Each path below is one point turned by a fixed rotation once a step. After each direction that follows a path, write how fast that rotation turns it, in degrees per step (0 if it stays still).
Each turn is a multiple of 5 degrees from 10 to 175, or 0.
Each row of a path follows its step; steps can be skipped.

step 2: [-1.02,  1.69,  1.27, -2.72,  1.17,  1.54,  0.51, -1.68, -0.76, -1.99,
  1.79, -2.68,  1.19, -2.39, -2.93,  2.04, -2.64,  1.82,  0.03, -1.31,
  0.05,  1.05, -0.02, -0.10, -1.41, -0.51,  0.88,  0.02, -1.49, -1.00,
 -1.49,  1.96,  0.72, -1.07, -1.79,  2.71,  2.13, -1.36,  2.42, -0.60,
  1.97,  0.64, -1.01]
step 4: [ 1.16,  1.18,  1.56, -0.20, -0.20, -1.14, -1.23,  0.00, -0.13, -2.53,
 -3.09, -0.92, -1.67, -1.69,  2.31,  3.33,  1.18,  2.15, -0.73,  2.37,
  0.84,  0.73,  3.10, -1.39, -0.11, -1.44, -1.29,  1.09, -0.34, -0.75,
 -2.99,  0.98,  2.63, -0.65,  0.34,  1.63, -0.11, -0.34, -0.12, -1.70,
  2.72, -0.92,  1.20]
step 6: [-1.18,  2.26, -1.08, -1.35,  0.63, -0.57,  0.86, -1.04, -0.05, -0.27,
 -1.71,  2.02, -0.04, -1.54, -3.48,  0.58, -2.58,  0.49, -0.59, -1.07,
  0.52,  0.49,  1.72,  0.69, -1.73, -1.55,  0.02,  1.84,  1.27,  0.29,
 -1.28, -0.89,  2.16,  0.76, -3.34, -0.42,  2.91,  1.97,  0.79, -1.27,
  3.02,  2.17,  2.21]
step 13: [ 1.47,  3.97,  1.75, -1.81,  3.04, -1.68,  1.90, -0.05, -3.16, -2.06,
 -0.94,  0.26,  0.10, -0.36, -1.67,  2.00, -1.41,  0.97,  1.03, -1.76,
 -1.46, -2.64, -0.79, -1.44,  0.85, -0.23,  1.63,  1.47, -0.61,  1.09,
 -0.65, -1.03,  1.45,  1.78,  1.45,  0.23,  2.72,  0.09,  0.05,  1.20,
  1.44, -0.32,  1.38]
step 14: [-1.01,  1.48, -0.03, -1.60,  2.31,  0.32, -0.10,  0.60, -3.34, -1.52,
  0.64,  0.22,  1.51, -0.16,  1.33,  4.45, -1.14, -1.34,  1.24,  2.04,
 -1.01, -0.55,  2.54, -1.14, -1.58, -0.57,  0.80, -0.41, -1.80, -0.28,
 -0.17, -2.67,  1.66,  0.31, -1.18,  1.17, -0.39,  0.68,  0.59,  0.22,
  3.40, -2.99,  1.26]
step 15: [ 0.83,  0.67,  1.85, -0.75, -0.65, -2.33,  0.38, -0.16, -0.55, -1.01,
 -1.10,  1.65,  0.04, -2.03,  0.22,  2.71, -2.59,  1.03,  2.08,  3.45,
  0.72,  0.00,  1.04, -1.28, -1.11,  2.57,  2.31, -0.54,  0.29, -0.40,
 -0.40, -0.82, -1.31,  2.72, -1.27,  1.55, -2.64,  1.16, -0.61, -2.88,
  0.63, -1.14,  2.82]
step 16: [-0.88,  3.55,  0.93, -0.77, -0.23, -1.85,  0.78,  0.10, -0.13, -2.83,
 -2.39,  1.73, -1.26, -1.90, -1.15,  0.45, -0.71,  3.14,  1.17, -0.39,
 -3.09, -1.05,  2.38, -1.37,  1.20, -0.98,  2.53, -0.25,  0.71,  0.42,
  0.50,  0.40,  1.56,  1.70, -0.91, -2.09,  0.33,  1.57, -2.32, -0.73,
 -0.65, -1.09,  2.62]
step 19: [-1.02,  1.31,  3.16, -0.40,  0.57, -0.93, -0.42,  2.01, -2.42, -1.26,
  0.74,  1.04, -1.43, -1.28,  0.95,  1.13,  1.11,  1.24,  1.11, -0.37,
 -1.67, -2.51,  1.59, -2.89, -1.73, -2.21,  3.74,  0.04, -1.32,  0.14,
 -2.55,  1.91,  0.94,  0.12,  0.07,  0.53, -2.02,  1.73,  0.50, -1.96,
 -0.60, -1.43,  2.12]
step 21: [-1.10, -0.38, -2.01, -0.92,  0.38,  0.80,  4.40,  1.18,  0.05, -2.95,
  0.30,  2.87,  1.21, -0.91,  0.80,  0.57, -1.72,  0.02, -0.22,  1.42,
 -0.95,  0.22,  2.97, -0.53,  1.63,  1.71,  1.60, -0.13, -1.61,  1.21,
 -2.08, -1.13,  0.68,  0.64, -1.17, -1.42,  1.17,  0.48,  1.09, -1.65,
  0.91,  0.63,  4.10]
step 24: [-1.70,  2.16, -0.16, -2.95,  3.38,  0.88,  1.08,  3.72, -0.87, -2.31,
  0.91,  1.92, -0.22, -0.50, -1.37,  1.50, -0.68,  1.03,  0.07,  0.26,
  0.12, -0.21,  1.19, -0.18,  1.13,  1.46,  1.62,  0.29, -1.22,  0.75,
 -3.45, -0.81, -1.59, -2.45,  0.05, -2.15, -1.05,  1.28,  2.91, -0.20,
  0.66, -1.30,  0.50]
Speeds:
[ 0.36, -0.13,  0.67, -0.35,  0.04,  0.04, -0.66, -0.32,  0.25,  0.03,
 -0.32,  0.20,  0.22, -0.63,  0.39, -0.74,  0.24,  0.94, -0.67,  0.92,
 -0.06,  0.33, -0.35, -0.43, -1.04, -0.23,  0.08,  0.26, -0.40,  1.05,
  0.48, -0.12,  0.07,  0.14,  0.79, -0.89, -0.66,  0.14,  0.14, -0.47,
  0.09, -0.29, -0.34]
95
[ 0.41, -0.63,  0.22,  0.46, -0.25, -0.49, -0.19, -0.79, -0.69,  0.18,
 -0.21, -0.77, -0.13, -0.20, -1.27,  1.01, -0.43,  0.10, -0.83,  0.15,
  0.58, -0.29,  0.61,  0.37, -0.18, -0.38, -0.47,  0.26,  0.78,  0.48,
  0.59,  0.46,  0.25, -0.20,  0.20, -0.09,  0.27, -0.14,  0.08,  0.25,
  0.50, -0.45,  0.50]
10
[ 0.39,  0.65, -0.02,  0.09,  0.32, -0.04, -0.15, -0.14, -0.05,  0.36,
  0.41, -0.01, -0.04, -0.14,  0.38,  0.28, -0.36, -0.52,  0.72,  0.63,
 -0.96, -1.08,  0.18,  0.80,  0.09, -0.29,  0.23,  0.94, -0.60,  0.11,
  0.72, -0.02, -0.45,  0.47, -0.13, -0.48, -0.23, -0.02,  0.09, -0.12,
 -0.60, -0.45,  1.32]
10
[-0.41,  0.62,  0.83,  0.07,  0.08, -0.43, -0.01,  0.02, -0.07, -0.08,
  0.67, -0.14, -0.52, -0.83, -0.31, -0.93, -0.08,  0.62,  0.69, -0.22,
 -0.28, -0.10, -0.29,  0.26,  0.19, -0.06,  0.31,  0.22,  1.15,  0.13,
  0.09,  1.28, -0.35, -0.49, -0.05,  0.52, -0.13, -0.09, -1.09, -0.32,
 -0.09, -0.32, -0.31]
100
[ 1.05, -0.13, -0.09, -0.05, -0.29, -0.69,  0.47, -0.97, -0.16, -0.23,
  0.35,  0.01, -0.54,  0.18,  0.08, -0.05, -0.10, -0.35,  0.62,  0.01,
  0.61, -0.33, -1.00,  0.04,  0.11,  1.02,  0.50,  0.29,  0.32, -0.01,
  0.03, -0.13,  0.22,  0.95,  0.20, -0.96,  0.33,  0.40, -0.39,  0.00,
  0.40,  0.81, -0.52]
145
[-0.22,  0.01,  0.21,  0.00, -0.06,  0.07,  0.49,  0.32, -1.38, -0.20,
 -0.45,  0.07,  0.82,  0.23,  0.25, -0.38, -0.09,  0.70,  1.04,  0.16,
  1.29, -0.39,  0.33, -0.31,  0.08, -0.66, -0.12, -0.36,  0.06,  0.67,
  0.26, -0.40, -0.09,  0.85, -0.64,  0.03,  0.00,  0.27, -0.36,  0.39,
 -0.57, -0.32,  0.01]
10

step 3: [ 1.59,  1.35, -0.83,  0.48,  3.15,  1.76, -1.13,  0.54,  0.50, -1.76,
 -0.64,  2.28, -2.28, -0.79,  3.50, -0.89,  1.55, -0.84,  1.32,  1.20,
 -2.22,  0.93, -2.94,  0.81,  1.38, -1.03,  1.59,  1.18,  2.77,  2.12,
 -1.91,  2.05,  0.04,  0.43,  1.64, -1.60, -1.76, -0.12, -0.27,  1.35,
  0.12,  0.75, -0.49]
step 4: [ 2.37, -1.94, -1.00,  0.05,  0.65,  2.69, -2.07,  0.46, -0.05, -3.08,
 -1.43,  3.14, -0.09,  0.72,  0.29, -0.57,  3.35,  1.91, -1.12,  3.73,
 -0.88, -1.54,  1.04, -0.19,  0.12, -0.26,  0.70,  1.02,  0.12, -2.14,
 -0.09, -0.94, -2.21,  0.19, -1.88, -1.40,  0.03,  1.73,  0.55, -0.13,
  2.61,  0.43, -0.44]
step 5: [ 2.57, -1.51, -1.98, -0.33,  0.83, -0.95, -1.27, -1.02, -1.07, -1.79,
 -1.57,  1.42, -1.81, -0.41,  2.37,  1.27, -0.80, -1.14, -1.43, -2.32,
  2.34,  0.53, -0.79, -0.32, -0.51, -2.56, -0.95,  1.48,  0.99, -4.28,
 -1.37, -1.64,  1.28, -1.67, -1.19, -1.97, -1.06,  2.43,  1.09,  0.17,
 -0.56,  0.24, -1.76]
step 7: [ 1.60, -0.43,  0.08, -0.59, -0.57, -2.78, -0.26, -1.26,  0.17, -3.22,
  2.57,  0.68, -1.11,  0.50,  1.22, -2.05,  3.47, -0.38,  0.21, -0.42,
  0.03,  4.14,  0.42,  1.99,  1.12,  0.40, -1.33,  1.82,  0.74,  1.62,
 -1.46, -1.23,  0.63,  1.55, -2.00, -2.64, -1.32, -0.64, -1.28,  1.37,
  0.68,  0.48,  1.63]
step 8: [ 0.70, -1.94, -0.74,  1.21,  0.37,  0.84, -0.69,  0.54, -0.35, -1.59,
 -1.77,  1.45, -2.53, -1.17,  1.98, -1.11,  2.29, -1.37,  0.71, -0.88,
 -1.26, -1.58,  2.00,  1.09,  0.47,  0.89,  0.64, -0.83,  2.43, -0.12,
 -3.18,  2.80, -1.61,  3.97,  0.28, -2.27, -2.06,  1.20, -1.21, -1.09,
 -1.60, -0.56,  0.93]
step 13: [ 2.05, -1.88, -0.38,  2.50,  2.77, -0.91,  1.16, -0.12, -0.56, -0.36,
 -0.23,  0.60,  0.51, -0.81,  2.83,  0.85,  0.09, -0.91, -2.84, -2.96,
  0.56,  0.65,  0.36,  2.36,  1.46,  0.72,  0.72,  1.79,  0.86, -2.01,
 -1.57,  2.46,  0.47,  3.01, -1.10, -0.37, -1.75, -1.10,  0.26, -2.82,
 -1.34,  1.88,  1.09]
step 15: [ 0.82,  1.26,  1.44,  1.25, -1.19,  0.07,  0.87, -0.12,  2.36, -2.34,
 -2.45,  1.85, -1.93,  0.13,  1.24,  0.49,  1.49, -0.61, -0.06,  2.32,
 -0.42,  1.30, -3.52, -1.04,  0.94,  0.49, -1.85,  1.83,  2.68, -0.77,
 -2.32,  0.58, -1.77,  1.73, -0.86, -2.33, -2.70, -0.09,  1.14,  0.57,
  2.07,  0.96, -1.63]
step 16: [ 1.29, -2.02, -0.68,  2.21,  2.35,  3.05, -0.76,  2.09,  2.43, -2.61,
 -1.96,  0.51, -2.12,  1.59,  0.03, -0.16,  1.03,  0.17, -0.17,  0.73,
 -0.43,  0.44,  2.24, -0.14, -0.59, -1.64,  1.10,  0.70, -0.10, -1.27,
  1.74,  1.54, -0.36, -1.24, -2.02, -3.06, -2.30,  2.11,  1.29,  0.52,
 -1.33, -0.45, -2.27]
step 21: [ 0.85, -1.54, -1.54,  1.16,  2.41,  2.50,  0.21, -0.83,  1.36, -1.85,
 -3.52, -0.95, -1.97, -2.18,  1.77, -0.64,  1.04,  1.71, -1.74, -0.27,
  0.33, -0.42, -1.35,  1.99, -0.17, -3.20,  0.52, -1.77,  0.93, -0.76,
 -1.59,  1.44,  0.82, -2.31, -0.74, -1.59, -1.56, -0.79,  2.13,  0.35,
 -1.25,  2.19,  0.73]
step 26: [ 4.69, -0.79, -0.47,  0.79, -0.99,  1.03, -2.24, -1.76,  1.67, -1.12,
 -2.96, -1.87, -1.74, -1.02,  0.67, -1.44,  0.96,  0.06, -1.26,  0.55,
 -0.83,  0.53, -1.11,  0.88,  1.60, -1.14,  0.25, -0.15,  4.80, -0.68,
 -0.74,  0.20,  0.27,  1.27, -0.53,  0.40, -1.01,  1.24, -1.68, -0.07,
 -1.98,  2.34,  0.68]
Speeds:
[-0.20, -0.96,  0.19,  0.83,  0.26, -0.24,  0.08, -0.10, -0.68, -0.26,
  0.05,  0.37, -0.19,  0.07, -0.40,  0.16,  0.54, -0.10, -0.53,  0.59,
 -0.92,  1.08, -0.56, -0.37,  0.42,  0.40,  0.15, -0.05, -1.29, -0.04,
  0.78,  0.64,  0.34, -0.40,  0.06,  0.15, -0.31, -0.51,  0.04,  0.13,
  0.26,  0.61,  0.10]
120
[ 0.55,  0.25, -0.78,  0.61,  0.46,  0.85, -0.27, -0.24, -0.12,  0.35,
 -0.67, -0.56, -0.40, -0.11, -0.44,  0.52, -0.31, -0.58,  0.38, -1.17,
 -0.33,  0.32, -0.48, -0.68,  0.14,  0.20,  0.16, -0.16,  0.25, -0.22,
 -0.34,  0.74,  0.92,  0.63,  0.31, -0.76,  0.10, -0.20,  0.12, -0.03,
 -0.82, -0.11,  0.03]
140
[ 0.31,  0.23, -0.41, -0.59, -0.64,  0.97, -0.08, -0.24,  0.74,  0.10,
  0.20, -0.17, -0.07, -0.76,  0.27, -0.41,  0.51,  0.07,  0.69,  0.67,
 -0.68,  0.79, -0.41, -0.51,  0.78,  0.34, -0.41,  0.69,  0.31,  0.43,
  0.01, -0.43,  0.25,  0.16, -0.08,  0.77, -0.29, -0.08, -0.20,  0.15,
  0.26, -0.46,  1.04]
95
[-0.73, -0.31,  0.10, -0.52, -0.07, -0.23, -0.07,  0.20,  0.50,  0.51,
 -0.46, -1.10, -0.56, -0.42, -0.73, -0.26, -0.42, -0.25, -0.41,  0.92,
  0.39,  0.79,  0.48, -0.14, -0.11, -0.50, -0.64,  0.54,  0.50, -0.21,
  0.19,  0.28,  0.30, -0.72, -0.59, -0.87,  0.28,  0.14, -0.19,  0.01,
 -0.46,  0.74, -0.01]
70
[-0.37,  0.00,  0.06,  0.28,  0.23, -0.03,  0.88, -0.45, -0.62,  0.17,
 -0.75,  0.68, -0.05, -0.05, -0.49,  0.02, -0.39,  0.04, -0.47,  1.15,
 -0.62, -0.03, -0.33,  0.33, -0.36,  0.02, -0.54, -0.91,  1.30, -0.55,
 -0.29, -0.01,  0.10,  0.70,  0.45,  0.60, -0.01,  0.32, -0.46, -0.11,
 -0.26, -0.33,  0.44]
160
[-0.11, -0.14, -0.38,  0.82, -1.02,  0.32, -0.13,  0.06,  0.61, -0.49,
  0.10,  0.57,  0.18,  0.09, -0.29,  0.02, -0.81,  1.15,  0.22, -0.51,
 -0.15,  0.84,  0.34, -0.31, -0.09, -0.72, -0.40, -0.77,  0.23, -0.49,
  0.05, -0.43,  0.71, -0.79, -0.15,  0.19, -0.34,  0.22,  0.46, -0.31,
  0.31, -0.21, -0.66]
65
[-0.67,  0.63, -0.31, -0.14, -0.09, -0.30,  0.07, -0.72, -0.02, -0.56,
 -0.54,  0.17,  0.12,  1.27, -0.10, -0.23, -0.41, -0.44,  0.29,  0.02,
 -0.71,  0.45,  0.03,  0.33, -0.02, -0.62, -0.16,  0.40,  0.01,  1.35,
  0.40,  0.55, -0.47,  0.15, -0.17, -0.60,  0.04,  0.22,  0.96, -0.26,
  0.27, -0.64,  0.36]
85
